In the rows, zero is written as 128.
Each path below is one point turned by a fixed rotation once a step. After each direction that follows a path, write how fast that rotation turns it, in degrees per step (0 if it stays still).
Each turn is a multiple of 5 degrees from 10 to 175, or 0.
Each row of a path follows its step; steps can be skipped.

step 2: [129 138 127 125 132 126 132 133 129 124 133 119 126 130 125 128 128 129
 125 120 126 121 122 129 124 125 129 135 127 124 134 129 145 118 133 130
 129 125 131 124 127 122 122 126 139 125 124 130 125 132 126]
step 4: [120 118 123 129 126 126 127 130 128 136 131 129 124 119 125 123 123 126
 124 140 126 133 127 128 135 125 130 128 132 127 114 128 136 132 129 132
 131 125 125 125 132 130 127 122 126 131 135 135 119 129 130]
step 5: [128 120 123 129 132 123 134 134 120 126 125 128 129 124 121 124 132 125
 125 119 121 134 133 129 140 130 120 133 136 129 133 127 131 122 130 136
 131 126 129 129 131 128 124 121 128 118 130 126 118 124 126]
step 7: [127 140 118 125 128 128 129 132 126 131 129 126 127 127 130 125 126 125
 120 135 133 128 125 128 125 128 129 134 127 122 119 123 136 129 125 124
 119 131 129 120 122 124 136 133 122 123 124 131 122 138 129]
step 8: [120 135 118 133 125 122 134 128 129 130 122 129 127 128 126 129 128 136
 126 122 130 126 124 129 126 119 135 127 127 136 125 119 134 120 131 127
 131 129 136 119 127 128 122 126 125 122 131 122 118 125 127]
step 9: [125 128 130 133 139 125 134 133 121 130 138 124 124 129 124 129 125 132
 128 125 126 123 128 128 121 128 133 128 133 134 120 132 138 128 128 136
 130 132 137 131 132 134 118 127 132 134 133 134 130 119 130]
step 11: [124 123 120 125 129 123 119 122 131 129 120 133 121 117 126 127 126 123
 129 128 129 129 133 125 138 124 131 135 127 119 127 125 134 123 129 126
 127 132 128 123 135 130 130 130 130 117 127 129 127 118 125]
step 12: [127 130 126 124 138 121 135 137 122 133 130 126 117 120 125 130 126 129
 130 128 133 136 132 128 132 124 127 135 123 127 129 134 139 118 122 126
 129 127 128 129 119 126 126 133 131 124 128 128 129 134 125]
Directions:
[128 130 126 129 127 130 124 128 129 129 126 127 127 128 129 129 129 126
 128 128 128 127 128 129 126 129 129 128 125 127 126 130 128 131 127 131
 129 127 129 128 130 127 131 127 127 126 125 130 128 129 131]  100

step 1: [129 121 125 124 131 130 129 122 134 123 122 129 129 127 131 124 129 135
 141 128 131 133 131 131 132 129 118 140 115 123 128 126 134 134 129 134
 127 134 129 130 124 130 120 129 132 126 131 136 127 127 130]
step 5: [132 128 133 140 131 125 129 128 124 131 122 127 127 121 116 132 127 125
 122 126 131 133 135 137 137 132 134 124 130 127 127 124 118 123 123 131
 119 124 130 129 120 136 123 130 131 127 125 128 126 130 125]
step 6: [126 132 132 133 137 132 133 124 127 136 125 136 131 127 128 120 122 126
 131 126 128 121 130 127 122 136 121 132 125 125 118 126 118 134 126 128
 122 126 125 130 127 129 127 132 133 123 133 139 119 124 134]
step 9: [128 128 130 124 134 130 140 126 125 127 130 140 129 127 126 125 129 133
 135 127 129 122 124 130 128 130 114 131 118 123 125 128 132 128 128 135
 125 124 133 120 133 132 121 129 131 127 135 121 127 127 136]
step 10: [129 134 132 135 118 127 126 128 126 123 133 122 126 126 124 138 125 128
 134 130 130 136 128 143 132 126 119 124 127 120 131 125 136 131 124 130
 125 131 132 122 127 126 121 129 134 129 125 129 123 125 134]
step 11: [127 126 136 132 129 133 129 125 124 130 127 131 121 139 122 128 126 134
 123 131 133 129 136 131 137 139 124 133 129 131 126 120 130 123 122 138
 124 130 119 124 127 138 130 133 133 131 127 134 124 128 125]
step 13: [135 123 133 137 129 127 122 132 133 127 131 122 129 121 122 131 125 121
 130 121 126 129 130 132 130 130 129 130 123 133 128 126 129 126 128 125
 128 127 131 128 114 130 124 137 145 131 120 127 122 124 133]
step 14: [135 128 123 133 138 125 130 122 126 132 120 124 134 130 124 119 123 132
 135 129 127 132 136 127 126 131 122 129 120 133 121 120 126 128 128 132
 127 121 120 132 133 137 131 139 131 130 131 124 124 130 128]
Directions:
[128 125 129 127 130 126 127 128 129 125 129 130 127 128 130 130 125 130
 129 127 125 129 129 128 129 128 128 127 128 127 128 129 130 131 129 125
 128 129 129 128 126 124 126 126 129 127 129 129 126 128 130]  125

step 1: [126 125 126 132 137 125 133 136 132 131 125 135 127 122 132 123 136 129
 126 135 132 135 130 125 129 135 125 129 135 131 135 127 122 129 131 144
 133 133 121 128 133 133 129 127 136 128 130 127 132 126 136]
step 2: [136 123 125 128 130 129 131 127 135 124 131 121 118 125 124 122 122 127
 125 138 118 130 129 129 126 122 127 127 131 121 130 116 120 133 136 130
 128 116 128 130 135 127 125 123 126 125 134 133 132 127 128]
step 3: [126 134 131 120 129 121 123 126 122 120 131 128 134 128 126 132 129 134
 131 128 120 132 126 119 128 117 134 121 133 120 129 117 128 121 124 131
 130 125 126 122 122 135 124 125 122 138 126 128 130 126 130]
step 6: [134 120 131 123 124 120 124 134 127 121 127 135 127 125 127 129 127 135
 126 132 125 116 123 126 131 130 129 127 125 136 136 135 126 124 128 130
 117 139 126 130 123 137 125 129 132 119 125 130 133 127 126]
step 7: [133 121 125 134 127 127 126 128 123 124 125 134 126 130 133 126 123 125
 131 137 124 123 116 124 127 124 128 136 126 130 122 136 130 135 126 128
 137 121 126 131 129 122 120 122 128 120 121 121 129 136 135]
step 8: [130 131 122 125 127 139 131 132 122 128 124 127 126 128 133 133 122 129
 133 121 134 130 125 119 131 123 128 138 131 130 138 124 130 133 124 123
 122 125 134 125 138 129 123 124 126 134 120 135 123 124 134]
step 11: [131 129 118 123 125 122 129 128 119 132 130 126 134 129 123 121 130 127
 129 129 133 122 139 124 140 128 134 120 137 124 132 128 119 120 126 134
 128 131 131 127 127 122 127 130 133 125 122 124 123 125 134]
step 14: [124 127 125 124 126 127 124 141 131 134 126 135 129 129 128 130 124 130
 137 130 129 131 130 127 125 133 122 122 133 130 120 138 137 116 130 134
 125 126 125 131 137 135 129 137 130 129 126 135 129 127 127]
Directions:
[129 129 129 125 129 127 129 128 125 129 125 128 129 130 128 128 129 129
 129 129 127 131 130 126 129 129 130 127 127 128 129 129 129 128 131 129
 128 132 128 126 128 130 125 131 127 127 126 130 128 129 126]  135
[126 125 128 128 130 130 128 127 129 127 128 127 126 129 129 127 126 126
 126 128 127 128 127 131 127 131 130 126 128 127 130 128 127 129 127 129
 125 127 127 129 125 132 128 128 124 127 128 129 129 127 127]  100

step 2: [123 124 125 132 122 127 136 129 121 137 126 120 120 126 136 124 128 128
 120 128 118 130 123 122 120 139 131 131 136 119 138 130 121 127 132 121
 129 130 133 123 125 119 129 125 120 127 135 131 131 124 134]
step 5: [135 123 123 131 125 115 136 130 120 131 127 128 129 122 126 127 130 126
 119 116 125 125 124 118 132 124 127 130 132 128 128 124 124 131 121 132
 126 138 131 128 131 122 132 134 130 140 131 131 141 130 133]
step 7: [125 127 128 134 130 117 124 130 121 125 127 127 111 129 132 127 133 131
 118 122 129 124 124 127 130 133 131 126 137 120 133 116 121 128 129 132
 119 124 129 122 131 130 125 129 129 139 128 121 132 122 135]
step 8: [126 121 120 130 132 129 132 127 128 126 137 129 129 126 128 118 128 126
 131 123 136 130 131 123 133 133 121 130 122 124 134 134 127 130 120 118
 117 122 131 123 132 131 137 132 125 129 134 128 137 133 144]
step 9: [131 121 124 131 131 116 133 135 131 127 127 113 124 118 128 128 132 127
 116 131 129 135 124 131 118 130 130 131 133 133 134 127 127 133 131 130
 116 132 131 132 123 125 130 130 132 132 135 120 128 128 137]
step 12: [128 128 123 132 132 116 128 134 119 125 132 134 130 133 122 129 141 123
 128 118 130 129 118 124 122 131 127 133 124 135 136 123 130 137 128 124
 120 127 130 121 125 137 125 127 125 131 126 132 137 124 136]
step 13: [119 131 119 127 123 130 142 136 125 128 127 128 120 116 133 120 136 131
 125 121 127 132 130 128 128 140 129 126 123 130 135 133 131 123 123 122
 128 134 129 126 126 125 132 133 135 127 137 125 125 121 135]
step 14: [134 119 124 129 133 124 144 129 123 127 128 125 132 127 123 123 134 121
 119 121 122 120 127 121 127 134 130 127 131 128 128 123 115 128 136 130
 125 129 131 129 130 135 126 117 131 137 131 124 137 127 131]
Directions:
[127 127 128 127 132 129 130 131 126 127 127 132 129 128 126 128 128 127
 133 127 128 130 130 127 129 127 126 129 128 127 126 125 128 128 128 128
 126 128 128 129 128 126 130 127 126 128 127 129 128 128 129]  160
